Z: several groups of rows, each row roughly a mix of its group's hidden directions:
Z (130 x 12):
[[ -3 -24 -24   1  28  -3   0   4  -2  -4 -11 -14]
 [  2  13   6  17   1 -12   3  20  -6  34  -8   3]
 [ 16 -17 -34  -1  16   3  -8  -4  -3 -10   3   9]
 [ 26 -12 -11 -12   7  19  20  -6  10   5  -8 -12]
 [-13  18   7  -3  24   0 -12  28   0  12 -10   3]
 [ 23  19   8  12  10   0  14 -13  23  -1   6  12]
 [ 13 -12 -16 -11 -11  -9  19 -16  -1  -9  18  20]
 [-12  17   3 -13  14  24  12  22  -2   7   5  16]
 [-13  20 -10  27 -12 -11   2  11 -12   5  10 -16]
 [ -3 -14 -16 -31  10 -16   3  11   5  18  -3   0]
 [ -9  -4  28  -9 -20   7  10  -6 -12  -9  13  18]
 [ 11 -14  14  -6   6  -2   6 -27   2 -11  28   3]
 [ 10  -8   8 -19  11  10 -11 -12   7 -32  -6 -11]
 [ 17  13 -12  13   4   3  26   5  12  13  13  18]
 [  8   9   9  26  17 -12  -1  17   5   2 -23 -10]
 [  0 -15  10 -10  -6  16  -2  -3  -9  25  15  25]
 [-17 -11  -6 -31   5   5 -21 -15 -12   4  -1  -6]
 [-18 -15 -20 -17 -14  -5 -12  14  10  11  11  12]
 [ 19   3  -9  24  26 -13 -12  10  -4  -3  -9   5]
 [-11  -8  21 -20 -30   2   4 -10 -12   4   1   8]
 [ -3  20 -10   5 -23   9   2   1   5 -29  -4 -16]
 [-17   3 -13 -13  -6  22  12   4  20  16  11  15]
 [ -8 -10   6  -5   3  27  -1  18   9  15  -3  26]
 [  6  10  -5   8  -9 -14  14   3   7  26  -6 -28]
 [ 24   8  -4  25  23  20  -5  -2  -1  -6   0   4]
 [ 12  11 -28   8  20 -10  -7  -1 -14  -9   8  17]
 [ -4  17  28  -8  -1  18  18  19  -5   2  -5  -8]
 [ 15  11  17  12  19   5   8  13  23 -18  -4  -3]
 [-19  16  12  -4   2   4  -3  29   3  19   6  15]
 [ 10  -8  -4  15 -12  16 -19 -19  -2 -23  12   9]
 [-14  -3  22   3  10  14  -6  -4 -18 -29  -7   5]
 [ 29  15  16  16  -2 -11   9  12  15  10   1  -8]
 [-11  16  27  17  -9  -1  24  -5   5   4  11  -7]
 [  2 -22   5 -18  15   9 -26  -6 -14 -13  -9  -5]
 [  0  17  14  29 -14   8  12  -7  16   2 -10 -11]
 [-18  -5  14 -20   2  -3 -31  -5 -17   4   0   7]
 [ 16  16  18  12   0  -5  22 -11  -5   1  25   5]
 [ -7   1 -17   9 -15   5  25 -13  11 -20  14  10]
 [ 14  -1 -13 -22   5  10   4 -13  18   9   9 -26]
 [ -8  18  21 -13 -10 -21  15  -1   4  16   2 -16]
 [ -9  -8 -36  -1  10   5  17  -1   0  15  -6 -14]
 [-15  -1  -7  16 -26  -5   3   0 -22 -10  -3  22]
 [-20  -2 -19 -19  11   7  -3  -1  -5  29  -3 -10]
 [  6  13  15  10 -23  -4  -3  -3  -3 -33  -1   6]
 [-19  -1  31 -21  -7 -14  -1  -1 -14   5  -7  -2]
 [-15 -25  -1 -18   7   1 -10  -5   2  -7 -24 -17]
 [-18  15  21  -6 -17   0  10  17  -4   8   6  21]
 [  1  -6  -9  11 -22   2  10  -4  28  13  -2 -23]
 [ 18  24  14  -7   3  -3  -6   7  16  12  -2 -25]
 [  2 -10 -10 -23  12  15 -16  -3  11   7  14 -24]
 [  1   3  17   9 -20 -21   0 -11 -14 -11   0  25]
 [  6   0  -7  29  24  -4  -7   6  16  -8 -17 -10]
 [  1 -26   1  -4  34  16  -4  11   4   6   1   6]
 [-12  13 -21 -20 -22   2   3 -21  -1   4   4 -14]
 [  9  -8 -35   4   1   3  -3  14  13  15   9 -15]
 [  3   3  29   6 -25 -15   6   3  -7  10 -17  -8]
 [ 16  26  -3  22  11  -1   5   1 -18 -14   8  12]
 [  9  22 -10  21  18   9  -7  15  -2   1  13  17]
 [ -2  -4  12  -6 -35 -11   7 -25   0  -2   2  -6]
 [ 10 -22  -7  -3  16 -15 -22  16  -6  11   1 -17]
 [-15 -13   7  -7  -8  -2   8 -22  14 -29  -8   7]
 [ -1   4   1  13  33  14  -7  13   5   5  22   9]
 [  2  -7   2  20  16  20 -25 -10   6 -17  12  -2]
 [ -8  11  16 -12 -18  13  19 -10  15  13  12  14]
 [-19  14 -18 -25 -11  10   6 -17   2  12   0 -10]
 [  5 -14  -2 -17   8   0 -33  -3 -21 -12   5  -2]
 [  4 -14 -35  -6  -6  14   9  -2  -2   8  -1 -20]
 [  9  14 -17   3  12   3 -14  13  -1  -5 -33   5]
 [  0   2  -8   9   8  16  -2  31 -15  -7 -18 -15]
 [-10  -4   0   6  33 -11 -17  17  -8  -3 -17   5]
 [ 12  16   9  16  10  12   9  22   5  12  -8  23]
 [ -3  21  20  11 -12 -21   6   1  -6  15  -1  21]
 [ 20   8  13  29   3  -9   2  -3   7 -12 -14 -18]
 [-18  20  -9   1 -20  -4   6   0  -9  31   0   4]
 [ 12  -1   2  19  26  -1 -14  13 -14 -16 -16   1]
 [-13   5 -11  -1   8 -11   6  -4  12  33  23  -2]
 [  7  13  25  21 -11  13  16 -12  -4 -10  11   9]
 [ -1  10   4  -3  30 -10 -26   5 -14  -5  16  -5]
 [  4  -7  21 -17 -10  -9  29 -15 -13  -3  -6  -5]
 [  7 -18   4  20   5 -29   7  -3 -13  -4  -5  19]
 [ -8   2  28  -4 -24  12  10   9  -2  12 -13  15]
 [  2  23   2  -1 -17 -14  -2   1  -3  33   2 -11]
 [  2  -4  11  -8 -10 -10  -6 -30 -12 -13  10  23]
 [  5  -5   4  22  12 -11  -7  13   4 -34  -7  -7]
 [ 13 -31  -9   1  10  29   5   8   0   0   5   6]
 [  7   5  -9  -1 -19 -11  12   9 -30  10  19   4]
 [  9 -15 -13  -5  11   9 -32  -4 -13 -15   9   8]
 [ -9 -16 -22  -9  15 -10 -13 -12   9 -24 -11  -1]
 [  6   8 -27  16 -15  19  15   4  19   6   2  -1]
 [-13   2   8 -18 -18 -21  18   3 -12   5  20   9]
 [  9  15  14  15 -10   3  31  -4 -20  -6   3   6]
 [ -6  -2  24 -17  -7 -10 -25 -15 -11 -10   5  12]
 [ -2  -3 -17 -20 -17   3  -2 -12 -23  -7  17  17]
 [ -6  26   2  15 -22 -19  11  -6   1 -18  -4   4]
 [  8  17   9 -22 -10 -27  -6   2 -16   6  13   7]
 [ 20  -8 -30  12  -5   0  18   0   6  17   4 -10]
 [ -3   9 -36   6  17   6  -2  19 -11  -6  -4  -3]
 [-11 -16  18 -21  -3  -5   5  -6  -9   2 -21 -23]
 [ 19   0  -2  12  15  26 -14  -2  -3 -16   2  21]
 [ -4  -7 -15  -4  15  10   4  11   0  38  -1  -8]
 [ -8   2  16 -14 -27 -22   6 -21  -4   7   5  -4]
 [ 23 -16   0  22  12  -2 -20  -3  -6 -11  -7  17]
 [-11 -13  12 -31 -20  -6  -9  -2  -8  -6   1  15]
 [  2   4   7  23  24   0  -5   5   1 -21 -19 -16]
 [ 10  10  17  -7 -12 -30 -21 -11  -8  -1  -1 -10]
 [-17  -5  13 -31 -12   8   2  -8 -15  -1  13  13]
 [-30  -6  21  -8  -7  13  14  12   3   0   2  17]
 [  7 -20  17 -14  27  -1 -16  -5  -2 -17  -8   1]
 [ -4  -4  -2 -12 -17  10  -4 -18  -6 -36   0   4]
 [-10  -6  23  10   5  14 -17  -3 -24 -12   9 -15]
 [-13 -18   3 -27  -7  13  -9 -11 -17 -11  13   7]
 [-20   4  -4 -18  10  17   4  29 -13   2  -4 -12]
 [ -9   8   3   5 -15   2  17 -23  32   1   4  -5]
 [ 30 -13 -18  13  -1  -1 -14   8  -9   9   4  17]
 [-24 -20   8  -6 -15  11 -11   5  16  13  -9 -14]
 [ -2   2   9 -25  15   2 -17  -2   0  31   1  -9]
 [-12  34   8  -5   4  -6  23   9   7  12  -1   0]
 [  1 -19  -2 -12  -5  -7  31 -19  16  -2 -13  -5]
 [  9   6  28  18  -8 -13  -4  12  -8   8   2  23]
 [ 24   2   1  33   9 -13  -6   5   6  -1 -16  -6]
 [ 13 -12   8  17   3  26  -7  -3  -5 -28  -9  -2]
 [-12 -18  18 -36   3  -8  -6  -1   1   7  -4  -5]
 [ -7  -6 -23  16  14   3  13  19  -1  26  -4  -6]
 [ 14   6 -16   6   7  12   5  15  10  -7 -15 -31]
 [ 21  -1  -6  31  19   4  -6   7  17  -1  -9  -1]
 [ -4 -33  -1   5  20  16 -10  12  -5  -4   8  12]
 [ -4  11 -28  17  25 -11  -7   9   2  -4 -10   6]
 [ -6  -3 -16 -23 -19  10 -14 -15  -9 -12  -1 -19]
 [-19 -17 -23  -5  -4  18 -10 -11  -2 -16   0  16]
 [ 13 -15 -15  19  -5  -4  -6 -21  27   2   6   1]]
one row of each group, then the others: which group is each in?
[ 13   1 -11  24   9  12   4   7  32   9  -1  -5]
(92)
[  9  13 -14  15   5  -2  30   4  23   5   3 -11]
(39)
[  6  -2 -15   7 -14  -9  10  -7  28  21   1 -17]
(101)

[  1  10  12 -18  13 -16   0  11 -16   0   7 -29]
(92)
[ 20   5 -12  15  24  18  -5  19  -8 -12  -1   2]
(92)
[ -1  11   5 -28 -22   4 -11 -18  -5  18   7  -4]
(39)
[ 13   1  23   3   8  11  -5 -25   5 -26  -5   6]
(101)
[ 20  24 -10  18  11  -3   7  -3  15  -2 -22   0]
(101)
[ -5 -18  -3  -6  31  20 -18  11   7   3   3   6]
(101)
[ 11  -3  -5  18  24  -1  15  20   7  19 -12  -6]
(39)
[-29 -10 -12 -11 -13   6 -17  -8 -18   0  12   8]
(39)
[-32 -24 -15  -1 -11   1   2   4  11   1  14   0]
(101)
[ 16   6   2  17   7  16   6 -12  22  -2   9  26]
(92)
[-2 21 20  1  4 -7 33  9 -1 12 -3  4]
(101)
